-14 -12 1 -20 17
5 8 -2 -5 7
11 12 6 22 -8
-2 -9 15 37 -18
-6 -9 4 10 -9
->
8 -2
12 6

-14 11 28 -22
-4 10 -30 37
-26 26 15 -33
4 -2 -42 29
20 10 6 -35
->
10 -30
26 15

47 3 27
-26 -30 -22
31 8 0
22 24 13
->
-30 -22
8 0

38 24 -20
17 36 -46
-4 -13 43
36 -26 49
-15 39 20
->
36 -46
-13 43

1 -17 39
-27 -4 -29
-30 -26 16
18 23 -26
->
-4 -29
-26 16

-4 -16 10 -2
16 16 -24 -18
0 45 -15 -4
-6 27 15 -11
->
16 -24
45 -15
---
2 -14 -11 -5 -13 -21 10 8
2 -14 -15 -7 -15 -23 8 8
0 21 21 12 30 31 -9 -4
0 -14 -11 -6 -14 -18 7 6
2 25 24 15 34 43 -11 -5
1 12 10 6 18 20 -10 -7
-2 -8 -2 -4 -8 -9 -6 -2
0 19 15 8 22 24 -11 -8
5 29 26 17 38 42 -13 -7
-2 15 12 7 17 24 -10 -5
->
2 2 0 0 2 1 -2 0 5 -2
-14 -14 21 -14 25 12 -8 19 29 15
-11 -15 21 -11 24 10 -2 15 26 12
-5 -7 12 -6 15 6 -4 8 17 7
-13 -15 30 -14 34 18 -8 22 38 17
-21 -23 31 -18 43 20 -9 24 42 24
10 8 -9 7 -11 -10 -6 -11 -13 -10
8 8 -4 6 -5 -7 -2 -8 -7 -5

-12 14 -13 19 -28 -9 13 5
-22 -3 14 1 2 39 24 22
25 3 -9 8 11 10 3 43
25 27 21 -7 16 -4 0 -6
24 -25 -15 -2 10 5 0 -25
12 -12 11 4 11 -13 21 37
6 -22 -15 -13 -6 49 23 -7
->
-12 -22 25 25 24 12 6
14 -3 3 27 -25 -12 -22
-13 14 -9 21 -15 11 -15
19 1 8 -7 -2 4 -13
-28 2 11 16 10 11 -6
-9 39 10 -4 5 -13 49
13 24 3 0 0 21 23
5 22 43 -6 -25 37 -7

9 4 4 10 7 13 5 7 -3 10 9 -1 12 3 8
5 40 41 -14 17 -24 35 21 17 -5 -3 9 -26 40 12
12 26 22 0 34 10 25 19 -5 22 4 -2 2 9 13
->
9 5 12
4 40 26
4 41 22
10 -14 0
7 17 34
13 -24 10
5 35 25
7 21 19
-3 17 -5
10 -5 22
9 -3 4
-1 9 -2
12 -26 2
3 40 9
8 12 13

-13 -17 -16 -17 -16 -16 -12 -8
-4 -14 -7 -15 -6 -8 -4 -16
-24 -33 -25 -35 -25 -26 -25 -44
-2 -5 -3 -5 -2 -3 -2 -8
->
-13 -4 -24 -2
-17 -14 -33 -5
-16 -7 -25 -3
-17 -15 -35 -5
-16 -6 -25 -2
-16 -8 -26 -3
-12 -4 -25 -2
-8 -16 -44 -8

9 2 3
4 3 37
11 -10 -9
->
9 4 11
2 3 -10
3 37 -9

0 2 -2 0 0 -9
1 2 -2 0 1 -3
1 1 1 -1 0 36
4 3 -2 1 1 13
4 0 -1 -1 0 -23
4 1 1 0 0 -11
-4 0 -3 1 1 -4
-2 0 -1 0 0 -3
7 6 5 1 0 2
-6 -4 -10 -1 1 9
->
0 1 1 4 4 4 -4 -2 7 -6
2 2 1 3 0 1 0 0 6 -4
-2 -2 1 -2 -1 1 -3 -1 5 -10
0 0 -1 1 -1 0 1 0 1 -1
0 1 0 1 0 0 1 0 0 1
-9 -3 36 13 -23 -11 -4 -3 2 9

21 -42 -30 10 -45 0 2
-45 43 -8 -16 3 -31 41
->
21 -45
-42 43
-30 -8
10 -16
-45 3
0 -31
2 41
---
46 0 10
4 -1 -4
-14 -8 14
-15 -13 11
39 22 -46
->
46 -1 14

18 20 15
36 -8 0
-49 14 9
->
18 -8 9

-11 39
13 -27
->
-11 -27

25 -12 -45 -32
-6 -7 -35 -30
-16 3 19 -2
4 -9 3 -10
->
25 -7 19 -10

-17 7 -38 34
26 -15 25 12
-19 6 -30 20
24 -11 9 29
->
-17 -15 -30 29

33 -1
43 0
-8 -1
->
33 0

-38 -1 -8 -14
6 -29 -43 -8
28 15 19 3
40 19 14 12
->
-38 -29 19 12

4 -18
36 -20
-12 -23
7 -19
->
4 -20
